128 stands for zero in the data rows.
Here is a table of points, one per row:
[ 49 113 102 138 111 122 117 144 123 141 130 111 148 116 104 110  95 143
 141 142 168  97 101 129 132 128 138 147 120 116 100 144 128 118 141 133
 119 126 114 154 121 101  93 106 188 130 151  93 129]
[112 117 151 151 148 126 123 126 108 137 129 110 127 162 144 109  39 120
 153 130 114 136  86 118 107 118 201 125 124 127 149 131 146 116 118 100
 145 108 161 147 131 200 142 100 138 146 111 127 115]
[142 135 101 121 160  92 119 125 141 125 130 140  99 122 165 128 116 125
 155 168 105 134 173 154 122 133 114 100 114 147 184 168 122 107 144 151
 192 108  80 117 132 138  95 126 148 141 142 115 131]
[ 95 179 154 120 140 135 124 134 126 110 116 143 125 145 116 153 186 158
 116 131 138 114 114 120 157  58 178  93 106 130 131 147 146 104 153 114
 145 105 126 166 148 103 126 150  98 116  89 137 132]
[121 147 110 131 127 169  78 110 113 164 185 171 159 105 108 118 138 114
 114 125 117  99 128 138 120 174 125 134 128 142 158 120 155 125 122 110
 138 104 135 124 166 155 121 127 125 109  99 161 124]
[134 130 120  90 107 130 153 134 187  99 147 141 143 148 143   0 154 127
 157 133 139 144 122  82 117 122 122 128 138 122 115 115 130 112 131 111
 130 130 115 120 152 141 122 132 119 126 143 128 124]
[129 110  91 104 129 135 131 119 130 114 141 165 141 149 108 183 130 122
 144 140 124 135  92 141 105 135 145 100 172 133  80  95 120  90 131 108
 141 143 133 115 161 120 114 111 141 122 152 131  91]
[132 124 143 117  88 125 123 185 114 125 149  96 167 103 161 138 104 135
 171 134 145 124 146 126 143 157 120 100 131  92  98 140  81 154 141 101
 138  97 115 127 179 124 111 150 113 103 127 137 117]
[144 136 161 164 141 107 111 136 134 133  95 167  98 108 124 111 130 148
 108  95 165 190 152 139 134 126 126 160 180 111 103 151 158 135 127 109
 142  91 149 109 135 114 101 149 151 165 145 145  76]
[108 133 155  98 171 125  59 124 118 158 103 118 107 152 122 111 136 149
  97 136 155 116 135 136  82 117 112 133 129 133 120 100  92 138 130 122
  99 163 113 134 128 143 112 158 114 140 120 143 178]
[149 152 126 131 118 155 123  93 122 130  91 121 103 152 117  97 116  97
 102 140 122 135 104 131 152 182 141 133  52 124 118 121 119 136 120 135
 109 131 127 119 154 111  69 131 130 143 111 115 117]
[132 102 149 119 126 124 135 145  69  79 126 167 122 142 110 118 121 119
 161 157 147 119 144 137 103 122 132 100 121 152  94 122 114 141  63 187
 129 118 129 134 111 142 122 140  88 134 146 149 106]
[128 120 145  82 141 119 149  75 119 127  96 101 144 126 161 144 114 127
 102 167  90 129  71 123 136 138  90 139 173  95 139 147 152 168 106 110
 137 125 108 136 127 106 129 139 111 129 107 132 129]
[129 132 110 127 133 104 133 122 141  65 149 126 180 126 108 158 147 131
 110 137 106 165 126 128 114 105 109 135 100 134 122 128 124 161 131 111
 111 129 112 135 140 181 133 136 211 169 103 144 147]
[ 98 141  58 131 110 102 104 115 160 107 121  91 123 148 107 132 100 110
 138  51 114  97 127 125 134 127 123 110 142 139 137 132 147 133  92 153
 140 129 128 141 117  98 110 148 101 169  93 165 137]
[173 138 131 140 137 100  63 107 157 131 127 107 137 130 145 136 113 141
 135 151 132 138 129 123 115  96 150 179 154 162 141 131  91 110  90 116
 108 134 141 155 107  86 106 102 126  71 156 167 133]
[133 135 146 112  98 163 144 145 159 105  99 113 121 139 135 166 117 101
 160 153 129 128 156 144 120 123 147 185 118 132 139  74 196 175 163 128
 177 160 140 138 135 120 117 136 134 104 112 120 135]
[124 136 128 137 122 146 105 134 129 114 113 114 123 118 178 128 133 120
  88  86 111 147 107 164 109 112 103 106  87 126 126 117 139 136 127 122
 138  94 136 165 143 136 158 112 125 118 202 114 133]
[150  87 124 104 139 143 122 117 115  97 139 112 133 137 143 112 133 136
  98 112 146 135 133 131 105 127 126  53 153 117 125 157 162 151 173 154
 112 118 180 117  96 120  83 104 158  82 100 120 154]
[158 118 137 166 168 144 126 145 129 146 182 156 117 131  97 112 133 149
 146 115  98 145 117 116 143 118 131 123 137 138 100 110 110 245 128 129
 147 122 125 131 133  77 128  94 117 151 143 120 155]
[142 139 168 159 117 123 101 130 142 127 120 126 140 113 103 108  96 122
 119 150 132 126 153 143 138 139 113  70 152 106 153 112 161 130 163 141
  82 180 110 164 154 112 163  99 121 159 155 170 111]
[142 134 137 144 120 166 104 103 164 156 119 122 149 150 130 136 129 158
 128 140  60 106 174 131 138 102 134 115 145  86  75 161 147 114 106 127
 125 147 112 107 115 148 127 126 121 145 130  74 144]
[145 139 143 108  18 120 119 128 132 143 155 145 105 111 116 153 124 128
  82 141 142 145 104  88 112  92 147 117 126 122 168 120 109 141 129 146
 137 124 103 109 108 127 126 105 120 138 120  99  95]
[114 153  91 128 166 155 108 126 145 121 104 137 129 149 147 139 118 155
 121 113 158 105 157 120 112 125 104 142 141  91 167  88  60 161 129 141
 120 125 152 134 125 145 150 125 131 128  98  92  35]
[107 190 171  96 117 146 174 108 120 121 151 152 153 132 135 140  86 157
 122  67 118 159 144 134 121 162 145 149 171 153 135 134  98 114 129 162
 132 148 120 145 124 140 109 139 128 118 142 120 180]
[113 151  74 142 125  99 115 131 102 146 114 122 108 140 126 118 136 138
 156 153 117 174 102 136 125 146 156 133 148 132 131 132 112 141 220 132
 101 146 135  79 114 132 172 156 103 120 136 139 138]
[139 127 159 158  71  91 124 136 138 132 114 124 138 144 152 118 152 130
 114 145 100  84 130 156 130 157 121 143 151 161 101 132 104 117 138 146
 139 114 200 139 124 124 159 126 144 143  76 123 142]
[141 158 137  84 130 176 162 222 122 149 122 132 113 135  98 118 128 126
 128 145 104 111 125 171 131 102 113 131 152 122 162 162 110 126 120 110
  88 120 154 121 115 101 108 110 153 183 148 161 120]
[193 106 137 115 156 130 125 138 105 109 135 117 141 101 108 120 142 134
 161  74 130 113 125 128 141 122 140 180 128  76 141 121 140  86 144 183
 113 120 100 119 154 109 157 104 151 136 109 128 124]
[125 116 141 126 131 134 131 117 126  99 160 169 109 140 155 140  62 107
 106 106 148  65 120 134 126 101  96 152 108 122 123 165 141 124 149  80
 129 157 132  65 130  94 157 149 126 129 128 119 144]
[121 116 130 128 131 112 141 122 120 146 150 134 144  98 144 127 107 108
 145 123 100 150 135 115  89 117 148 109  97 123 137 122 133 128 121 147
  89 130 153 145 135  87 121 235 146 129 132  84 108]
[122 129 132 123 161 114 135 160 148 110 159 123 138 137 114 143 127  99
  65 156 123 125 146  56 147 185 128 148 104 101 116 113 124  99 141 140
 155 119 149 132  82 127 140 138 121 126 170 151 126]
[126  94 120 102 120 143 127 134 123 137 127  83  79 112  55 113 129 137
 105 135 118 138 140 138 120 129 111 134 146 155 118 132 135 118 104 124
 168 126 115 146 146 143 183 171 145 104 132 107 120]
[116 167 117 164 144  93 183 106  82 130 149 104 158 134 118 108 156 113
  92 136 159 120 173 133 114 120 146 143 137 128 142 160 137 147  99 124
 138 171 126 122 156 125 129  95 107 111 123 104 102]
[101 139 135 131 143 148 134 120 142 132  94 102 158 109 130 133 110 136
 116 150 149 140 131 117 127 106 148 112 120 145 133 100 131 122  97 161
 125  80 135  16 153 109 157 117 134 123 133 141 165]
[129 149 119 130 143 137 136 146 132 114  77 141 101  22 141 125 141 137
 130 117 116 106 109 100  67 145 164 119 115 105 104 143 111 126 112 113
 151 179 139 133 129 138 133 102 143 127 103 149 143]
[135 158 122 151 126 100 134 122 126 153 111 131  78 152 106 163 126 130
 160 124 127 115 129  45 117 121  63 127 130 126 142 131 130 123 115 132
  91 118 170 141 196 144 113 109 136 105 144 107 170]
[100  75  91 151 119 147 147 151 135 163 134 146 124 141 216 151 154 151
 102 133 154 145 119 124 123 137 122 148 136 128 127 109 146 117 103 162
 117 146  95 147 146 107 131 111 121 171 107 133 154]
[131 110 123 140 149  83 155 144 186 170 121 147 136  99 113 124 122 102
 112 116 133 114  97 181 168 106 132 114 140  95 152  89 106 137 119 152
 138 141 146 122 123 168  91 144 110 103 127 121 151]
[126 129 137 125 129 119 155 128 143 129 164  83  76 131 154 144 165 158
 149 111 125  80 115 122 144 148 160 131 128 137 125 129 154 161 108 130
  75 121 102 107 116 174 118 147 154 111 156 157  99]
[141 131 113 148 117 151 124 139 128 145 163 102 131 137 113 144 127 126
 146 129 158 195 117 155 130 122 108 122  92  79 111 165 117 112  99 134
 129 154 139 126 110 148 133 135 106  99 106 155 123]
[117 169 124  98 125  75  99 160  79 128 139 135 125 111 152 115 124 154
 146 124 118 145 153 139 163 131 109 115 112 127 121  60 177 114  93  87
 119 145 135 103  88 125 126 111 139 116 108 103 133]
[134 152 126 112 119 154 103 118  93 139 127 110 125 121 169 129 153   0
 144 121 135 123 145 116 153  87 143 131 164 125  91 123 106 135 134 140
 127 126 120 128 123 153 127 127 150 134 134 131 132]
[125  76  90 106 111 144 135 108  97 128 110 166 137 115 145 117 117 157
 122 138 107 120 155 106 216 102 142 143 114 140 134 142 122 133 134 128
 120 146 156 151 132 153 131 134 129 111 150 152 121]
[127 126 105 130 102 123 169  50 111 147 141 116 116 116 113 129 136 139
 137 128 125 107 165 156  83 118 137 135 112  91 118  90 122 116 156  98
 130  58 129 142  87 114 116 114 112 143 141 160 137]
[149 116 144 137 150 144 160  93 151 125 133 119 107 114 139 142 110 120
 127 126 179 140 151 116 157 140 131  94 140 168 125 108 103 107 137  84
  90 126 104 146 104 125 142 139 145 155  88 120 137]
[117 137 109 129 134 123 120 132 150 117  93 186 133 106 102 129 131 100
 141 137 141 131 118 146 132 167 141 141 126 126 130 156 130 159 106 129
  83  90  87 144 103 120 163 112 126  76 115  99 153]
[103  59 156 114 120 121 103 123 120 132 109 118 141 154 120 143 194 105
 155  87 122 153 143 112 126 155 145 121 121 119 195 143 107 122 124  88
 145 144 148 109 127 104 119 116 133 140 138 119 144]
[108  99 153 124 146 108 145 167 126 150 101 123 142 133 119 134 113 114
 115  95  76 137 141 114 111 120 111 143 106 163 105 135 138 115 174 135
  97 111  88 129 119 133 101  96  90 105  86 125  73]
[149 124 128  93 140 124 107 117 140 122 143 106 147  84 119 147 134 129
 151 133 172 123 105 135 138 132 117 148 112 166 116 150 149 129 148 130
 118 124 163 130 133 156 124 122  53 197 147  78 137]
[ 50 137 167 162 127 167 121  93 136  78 156 128 113  96 125 120 147 132
 161 142  97 139 104 143 145 123  74 141 137 142 138 122 115 112 141 160
 127 137 138 100 113 137 108 117 126 118 131 136 100]
[162 117 116 211 109 158 134 159  99  83  95 108 164 123 123 129 135 136
 116 129 123  98 102 127 119 127 124 144 150 140 172 120 135 113 126  89
 123 131  99 119 102 146  92 169 112 122 143  96 148]
[159 157 127 122 123 134 142 111 103 183  88 137 178 130 121 126 139 150
 164 101 152 114  93 103 123 132  85  97 104 158 125 124 138 133 138 142
 176 153 117 131  83 120 136 143 157 129 143 143 101]
Along one direction, these points spread out more than along any other. Take the direction at right angles to it along which they spread out most. Then take the direction at right angles to both along which they spread out most. Go by this last direction. How far along it is each point below, from 0 to 99? 50 is the average, and the first point above lies past it. One standard deviation of the points above along it is 16.
[121 147 110 131 127 169  78 110 113 164 185 171 159 105 108 118 138 114
 114 125 117  99 128 138 120 174 125 134 128 142 158 120 155 125 122 110
 138 104 135 124 166 155 121 127 125 109  99 161 124] : 61
[193 106 137 115 156 130 125 138 105 109 135 117 141 101 108 120 142 134
 161  74 130 113 125 128 141 122 140 180 128  76 141 121 140  86 144 183
 113 120 100 119 154 109 157 104 151 136 109 128 124] : 39
[125 116 141 126 131 134 131 117 126  99 160 169 109 140 155 140  62 107
 106 106 148  65 120 134 126 101  96 152 108 122 123 165 141 124 149  80
 129 157 132  65 130  94 157 149 126 129 128 119 144] : 14
[132 102 149 119 126 124 135 145  69  79 126 167 122 142 110 118 121 119
 161 157 147 119 144 137 103 122 132 100 121 152  94 122 114 141  63 187
 129 118 129 134 111 142 122 140  88 134 146 149 106] : 77
[134 130 120  90 107 130 153 134 187  99 147 141 143 148 143   0 154 127
 157 133 139 144 122  82 117 122 122 128 138 122 115 115 130 112 131 111
 130 130 115 120 152 141 122 132 119 126 143 128 124] : 60
[162 117 116 211 109 158 134 159  99  83  95 108 164 123 123 129 135 136
 116 129 123  98 102 127 119 127 124 144 150 140 172 120 135 113 126  89
 123 131  99 119 102 146  92 169 112 122 143  96 148] : 28
[100  75  91 151 119 147 147 151 135 163 134 146 124 141 216 151 154 151
 102 133 154 145 119 124 123 137 122 148 136 128 127 109 146 117 103 162
 117 146  95 147 146 107 131 111 121 171 107 133 154] : 35
[139 127 159 158  71  91 124 136 138 132 114 124 138 144 152 118 152 130
 114 145 100  84 130 156 130 157 121 143 151 161 101 132 104 117 138 146
 139 114 200 139 124 124 159 126 144 143  76 123 142] : 33
[126  94 120 102 120 143 127 134 123 137 127  83  79 112  55 113 129 137
 105 135 118 138 140 138 120 129 111 134 146 155 118 132 135 118 104 124
 168 126 115 146 146 143 183 171 145 104 132 107 120] : 58
[142 135 101 121 160  92 119 125 141 125 130 140  99 122 165 128 116 125
 155 168 105 134 173 154 122 133 114 100 114 147 184 168 122 107 144 151
 192 108  80 117 132 138  95 126 148 141 142 115 131] : 54
[135 158 122 151 126 100 134 122 126 153 111 131  78 152 106 163 126 130
 160 124 127 115 129  45 117 121  63 127 130 126 142 131 130 123 115 132
  91 118 170 141 196 144 113 109 136 105 144 107 170] : 69
[142 139 168 159 117 123 101 130 142 127 120 126 140 113 103 108  96 122
 119 150 132 126 153 143 138 139 113  70 152 106 153 112 161 130 163 141
  82 180 110 164 154 112 163  99 121 159 155 170 111] : 33
[112 117 151 151 148 126 123 126 108 137 129 110 127 162 144 109  39 120
 153 130 114 136  86 118 107 118 201 125 124 127 149 131 146 116 118 100
 145 108 161 147 131 200 142 100 138 146 111 127 115] : 61
